In the rows, zero is written as 128.
Rotation paths and how fast each direction turns (degrees each step)
Each turn is a multiple of 5 degrees from 10 to 175, or 0.
Each row of a path follows its step; steps can be skipped.
Path 1:
step 0: [119 123 127 128 135 132 124 128 128 131 114 133 122 131 118 124 122 121
 132 125 128 124 129 130 138 133 134 129 133 124 135 133 126 125 137 129
 126 118]
step 1: [126 143 121 128 132 139 129 129 123 131 119 134 121 136 127 129 126 119
 130 125 127 128 124 133 133 126 121 120 131 134 133 137 124 130 125 131
 123 129]
step 2: [127 133 119 135 128 132 122 117 127 129 124 124 134 122 127 131 124 115
 127 128 131 126 125 130 131 126 118 138 133 138 126 132 124 132 134 133
 123 124]
step 3: [123 126 125 130 129 123 120 119 117 134 122 120 136 135 131 134 123 124
 135 131 134 123 132 136 131 132 123 122 126 128 127 132 130 137 121 131
 132 120]
step 4: [125 129 122 127 133 129 131 126 122 146 126 124 124 127 131 127 118 132
 133 125 136 123 133 126 128 129 122 123 125 127 126 123 132 138 139 133
 121 128]
step 5: [122 132 124 131 130 122 125 117 129 133 126 130 122 130 121 127 133 123
 131 127 131 118 136 130 140 134 125 120 131 122 124 121 127 126 136 129
 123 138]
step 7: [124 135 127 132 127 127 120 137 142 132 119 124 122 127 124 127 125 118
 133 126 136 124 134 134 131 133 122 131 128 135 130 132 134 130 127 122
 122 122]
step 8: [128 126 125 131 139 134 128 121 127 135 130 129 125 132 124 124 127 117
 129 130 131 132 132 129 136 130 124 133 130 125 127 135 130 139 117 122
 116 120]
step 9: [117 136 130 129 134 129 134 123 121 140 126 124 125 125 123 133 122 116
 131 129 130 132 121 141 128 129 123 134 127 119 128 130 126 130 134 129
 129 124]
Speeds:
[131 132 126 127 128 129 126 133 131 131 130 130 129 128 130 126 125 130
 131 127 127 125 127 127 127 128 125 127 128 127 128 128 127 128 127 128
 127 128]
120
[127 131 131 127 127 127 126 127 128 127 129 127 130 133 128 127 127 127
 129 126 130 130 127 125 127 128 128 133 128 130 129 128 126 132 127 126
 128 129]
65
[128 125 130 129 128 128 129 128 129 130 131 126 130 124 130 130 126 128
 129 126 129 130 128 128 131 128 126 128 126 126 126 132 128 131 126 127
 129 128]
70
Path 2:
step 0: [134 128 128 127 130 130 134 133 127 121 125 121 122 121 125 130 128 124
 135 131 130 127 130 118 124 129 131 124 123 131 128 125 145 125 128 119
 132 123]
step 2: [119 125 127 134 126 124 131 142 124 131 131 126 123 117 127 127 130 134
 126 126 132 123 129 126 121 130 132 127 132 124 138 131 138 131 126 123
 132 130]
step 3: [133 131 131 133 132 133 129 126 128 137 121 128 129 130 128 133 127 135
 136 132 138 127 127 115 118 127 130 128 132 135 130 134 138 132 126 123
 131 128]
step 4: [125 128 123 123 121 130 124 125 137 133 132 130 130 123 129 128 118 137
 127 129 131 125 127 126 123 128 144 126 126 122 134 132 131 125 125 117
 131 124]
step 5: [128 127 123 123 127 119 133 129 132 129 124 128 123 116 123 127 125 129
 130 135 135 129 126 123 120 125 125 125 133 126 129 133 137 128 120 134
 140 126]
step 6: [125 129 131 125 126 135 124 127 129 138 125 125 127 125 129 135 120 124
 134 139 125 117 123 124 132 130 127 129 130 129 126 130 141 125 124 119
 133 123]
step 7: [125 132 131 123 133 126 119 133 135 136 133 122 123 121 132 126 127 126
 130 132 132 126 140 129 123 129 137 123 134 120 130 129 132 122 131 129
 137 128]
step 9: [131 141 124 126 125 131 126 129 130 142 130 131 131 125 137 132 126 132
 136 138 127 128 127 126 123 127 130 131 132 126 137 121 131 134 128 123
 131 128]
step 10: [123 131 118 128 121 121 131 131 127 129 139 125 132 125 127 126 132 135
 130 132 131 126 137 117 127 126 132 120 135 124 128 131 133 124 128 122
 134 124]
Speeds:
[125 128 129 128 126 127 127 129 129 128 130 127 132 126 128 131 126 127
 128 130 130 131 130 131 129 130 130 131 126 128 128 128 124 128 129 126
 130 130]
135
Path 3:
step 2: [130 124 129 141 139 127 134 127 125 125 133 123 131 137 131 128 130 129
 122 136 128 127 126 121 125 129 132 131 123 121 118 131 124 117 122 138
 132 127]
step 3: [117 128 133 130 127 136 135 122 121 130 133 123 120 142 135 131 135 124
 128 133 131 125 124 128 118 124 133 127 125 124 137 128 133 122 133 132
 130 132]
step 4: [125 130 138 144 122 120 125 123 129 139 127 133 123 135 135 127 133 128
 125 130 133 132 135 128 123 117 129 124 128 132 129 136 129 128 131 122
 127 129]
step 5: [124 127 134 126 136 121 123 121 131 136 139 126 139 127 135 126 123 137
 129 136 124 136 136 128 125 123 124 132 132 125 135 137 129 123 130 129
 122 128]
step 6: [125 119 135 131 135 121 140 125 119 124 129 133 136 126 130 126 133 137
 136 119 132 125 135 128 123 127 128 131 127 127 129 128 128 121 128 133
 117 133]
step 7: [126 119 139 135 126 123 140 127 119 135 134 130 124 128 134 132 119 131
 130 129 130 126 123 122 133 128 130 136 126 127 121 127 132 125 122 138
 135 126]
step 8: [117 133 136 130 121 122 130 124 128 132 133 124 121 132 125 132 125 125
 131 130 127 126 129 125 129 121 136 137 121 123 139 123 135 135 127 135
 124 139]
step 9: [130 134 131 142 125 121 123 124 126 125 127 132 127 138 127 121 119 130
 133 130 123 130 140 126 133 119 137 127 126 127 125 135 126 132 124 130
 119 131]
step 10: [126 126 131 127 135 128 123 123 120 121 131 124 130 132 130 121 120 128
 128 133 120 139 125 122 121 129 130 134 126 120 131 138 125 116 120 132
 120 129]
Speeds:
[126 128 126 129 131 129 125 128 129 130 127 128 126 131 130 129 131 128
 128 129 127 129 125 130 127 125 127 126 129 130 129 129 125 123 128 128
 127 127]
45
[128 128 127 128 128 127 128 127 126 128 130 127 127 131 130 132 125 127
 127 124 131 126 124 128 126 129 126 128 127 128 125 127 129 127 128 125
 128 131]
85
Path 4:
step 0: [126 130 130 116 128 133 133 125 133 131 126 133 134 125 124 124 130 138
 132 127 127 128 134 121 118 134 124 123 128 123 123 126 116 124 120 124
 128 123]
step 2: [132 129 131 128 126 123 130 129 127 139 121 132 133 123 129 121 119 129
 138 129 123 127 132 130 128 124 138 126 130 117 129 136 124 133 131 130
 119 135]
step 3: [134 126 117 125 133 128 139 122 129 127 132 130 130 131 138 128 124 126
 126 138 127 134 135 131 124 130 133 125 140 122 121 128 130 127 127 129
 133 132]
step 4: [121 125 132 123 123 123 146 123 135 134 122 124 127 125 131 131 127 133
 122 133 132 129 132 128 127 137 127 138 123 127 128 130 125 131 131 131
 126 129]
step 5: [127 122 131 124 129 130 137 129 131 139 123 125 129 135 129 128 136 133
 132 127 132 123 124 125 126 126 136 122 130 125 117 122 125 123 127 116
 126 122]
step 6: [132 132 125 118 132 123 128 130 135 123 120 125 129 126 123 115 130 132
 127 142 127 133 125 126 126 130 124 123 126 120 129 131 127 125 130 121
 119 128]
step 8: [127 130 120 125 125 124 142 128 129 136 129 131 131 132 122 127 120 129
 124 130 128 125 124 135 129 126 130 126 138 125 125 140 135 121 129 132
 124 135]
step 9: [131 123 130 127 124 126 144 124 132 135 128 130 132 123 133 121 126 131
 132 132 120 132 139 119 128 123 134 128 124 128 123 127 125 128 133 130
 130 132]
step 10: [130 127 128 115 129 125 133 121 135 128 131 119 123 129 131 129 132 126
 126 135 132 126 132 135 126 134 136 130 134 128 114 120 128 126 127 125
 122 129]
Speeds:
[126 130 129 131 125 130 131 128 128 129 124 129 128 126 126 129 128 130
 129 125 130 127 126 127 129 127 128 130 128 128 126 129 132 125 128 127
 131 128]
100
[127 127 130 125 125 130 127 127 127 127 127 128 126 129 126 128 129 130
 128 131 130 130 130 130 129 128 127 129 128 128 131 131 130 126 131 130
 125 130]
160
[128 129 127 130 128 127 128 126 130 131 131 129 129 131 130 131 126 131
 125 128 125 129 129 127 129 128 128 129 129 127 129 130 130 129 131 131
 131 128]
70
[126 125 129 129 129 130 129 129 129 128 130 130 128 128 128 127 129 128
 128 127 127 131 128 129 125 125 127 123 129 125 129 131 130 127 125 126
 127 128]
125
Path 5:
step 1: [125 125 122 117 130 130 128 126 120 132 130 128 132 121 125 129 127 122
 124 134 126 128 130 131 132 118 129 128 127 137 119 140 121 135 133 120
 137 132]
step 2: [125 132 127 115 129 128 124 138 129 123 124 122 141 134 133 136 126 125
 127 127 132 127 120 130 133 130 134 120 132 125 127 135 127 123 132 137
 134 122]
step 3: [127 118 127 123 128 130 123 127 122 120 117 137 123 136 121 129 126 123
 132 123 121 131 127 126 128 135 131 123 132 122 128 129 134 125 125 132
 136 140]
step 5: [125 135 134 127 135 122 132 140 123 123 129 129 129 137 131 126 134 126
 133 122 128 133 118 128 133 117 134 133 122 134 124 136 127 136 127 128
 131 128]
step 6: [124 122 138 136 124 125 124 131 124 126 126 120 128 128 128 128 125 127
 134 124 135 139 125 129 132 136 125 127 137 132 123 138 142 120 128 129
 136 127]
step 7: [130 122 128 126 123 125 124 120 121 126 132 131 122 133 138 131 125 128
 140 122 134 121 130 128 118 134 132 126 125 128 128 131 131 130 109 130
 128 126]
step 8: [130 132 137 135 132 119 116 127 133 121 134 132 131 128 131 121 136 123
 130 130 136 127 132 127 132 128 133 134 119 130 138 130 126 133 124 123
 126 137]
step 9: [122 127 131 141 123 135 128 130 123 127 135 122 134 122 132 129 132 130
 140 128 132 136 129 129 133 123 125 132 130 131 118 131 119 134 128 135
 126 137]
step 10: [133 126 134 136 123 132 128 132 124 130 129 127 133 131 141 131 135 123
 127 130 135 131 122 131 118 130 122 113 135 128 130 128 128 123 121 127
 119 124]
Speeds:
[127 129 128 127 129 128 126 125 131 127 127 127 126 130 128 131 125 125
 128 125 128 127 130 130 124 128 127 128 128 127 129 127 130 124 127 130
 127 130]
90
[125 128 126 130 127 128 130 127 126 132 124 128 127 128 128 126 131 128
 127 128 127 126 130 128 126 131 129 126 130 129 127 129 128 127 124 126
 127 129]
110
[128 126 127 128 129 129 129 132 130 131 129 128 127 127 130 125 127 125
 127 129 131 128 126 131 127 126 127 127 129 127 125 129 130 126 127 130
 131 125]
85
Path 6:
step 0: [127 135 129 120 124 121 126 127 132 129 118 129 126 129 129 126 130 135
 128 131 132 132 130 127 139 129 119 128 129 124 124 128 137 126 126 124
 137 122]
step 1: [129 127 132 136 126 129 134 131 126 135 132 131 139 131 122 134 131 130
 124 134 136 125 123 126 128 126 131 125 120 128 121 126 124 134 121 128
 125 124]
step 2: [127 127 125 127 122 123 119 121 130 122 128 133 129 133 131 135 126 123
 126 130 128 124 136 135 134 130 127 138 129 128 133 120 124 133 129 126
 122 131]
step 3: [135 127 133 124 138 123 123 127 128 130 124 122 131 124 135 120 121 136
 128 131 130 132 130 126 136 127 128 126 121 132 126 129 126 132 120 128
 133 130]
step 4: [124 122 126 127 124 125 138 127 125 131 133 132 130 131 134 133 128 125
 137 122 132 121 122 119 129 133 123 125 123 133 125 124 131 133 126 125
 127 127]
step 5: [132 123 128 126 120 125 124 122 119 125 132 123 133 132 123 121 130 125
 120 126 130 131 134 128 129 129 130 126 135 125 140 120 122 129 124 130
 129 128]
step 6: [135 132 124 129 134 125 126 131 130 122 127 124 133 129 134 129 133 132
 133 130 129 121 132 127 132 126 126 128 119 127 128 126 129 121 131 124
 144 130]
step 7: [123 129 132 128 134 126 134 121 122 137 122 129 121 134 123 134 131 123
 124 130 136 124 122 122 126 137 133 126 127 131 131 127 128 131 126 132
 132 131]
step 8: [135 122 127 131 128 130 121 121 131 122 129 129 127 135 131 128 131 125
 132 122 134 128 131 127 128 122 136 125 136 117 123 121 124 129 128 125
 123 128]
Speeds:
[127 129 130 125 127 128 127 132 127 129 126 124 126 129 130 129 128 128
 127 129 128 128 128 128 132 127 130 125 130 126 130 126 127 128 129 126
 125 128]
140
Path 7:
step 0: [127 126 143 144 123 128 126 127 127 135 124 129 122 127 125 130 125 115
 130 127 130 114 120 129 132 124 130 132 125 130 137 129 131 125 129 126
 131 126]
step 1: [140 124 138 130 132 127 137 127 143 138 127 142 132 122 123 129 128 135
 131 134 129 124 128 121 126 130 126 130 126 132 128 126 133 125 128 129
 130 126]
step 4: [127 130 125 128 129 131 135 130 125 133 122 141 123 125 121 125 131 129
 125 131 122 140 136 128 129 133 123 131 128 129 138 122 132 130 126 131
 115 116]
step 5: [127 120 125 125 124 124 127 117 131 121 129 129 130 134 122 122 133 123
 125 125 129 137 135 128 121 135 139 134 134 125 133 127 122 118 126 138
 122 126]
step 6: [128 126 126 125 134 137 126 131 138 115 124 127 125 135 122 131 125 129
 126 124 124 131 129 133 133 134 132 128 135 123 130 126 117 138 122 124
 120 138]
step 7: [121 129 122 127 125 131 117 135 128 120 132 130 124 121 125 119 133 121
 130 130 133 138 134 131 133 134 119 122 131 127 139 129 134 134 127 127
 131 135]
step 8: [119 128 134 129 119 131 128 125 130 132 124 127 117 124 121 124 128 110
 126 124 125 129 125 128 124 129 136 131 137 126 131 136 128 127 131 125
 137 137]
step 9: [141 129 139 125 125 132 128 128 140 134 133 134 132 129 125 131 128 128
 123 123 132 126 125 121 131 128 119 130 135 125 134 136 123 129 125 122
 133 140]
step 10: [124 128 129 127 137 130 127 128 132 127 139 128 133 126 126 120 120 128
 130 125 127 124 128 123 137 137 122 125 129 134 124 130 134 122 126 123
 148 127]
Speeds:
[129 128 128 125 130 126 129 126 128 128 132 128 126 131 128 130 127 126
 127 128 127 127 130 126 127 130 126 128 126 132 128 128 129 129 131 128
 125 125]
40
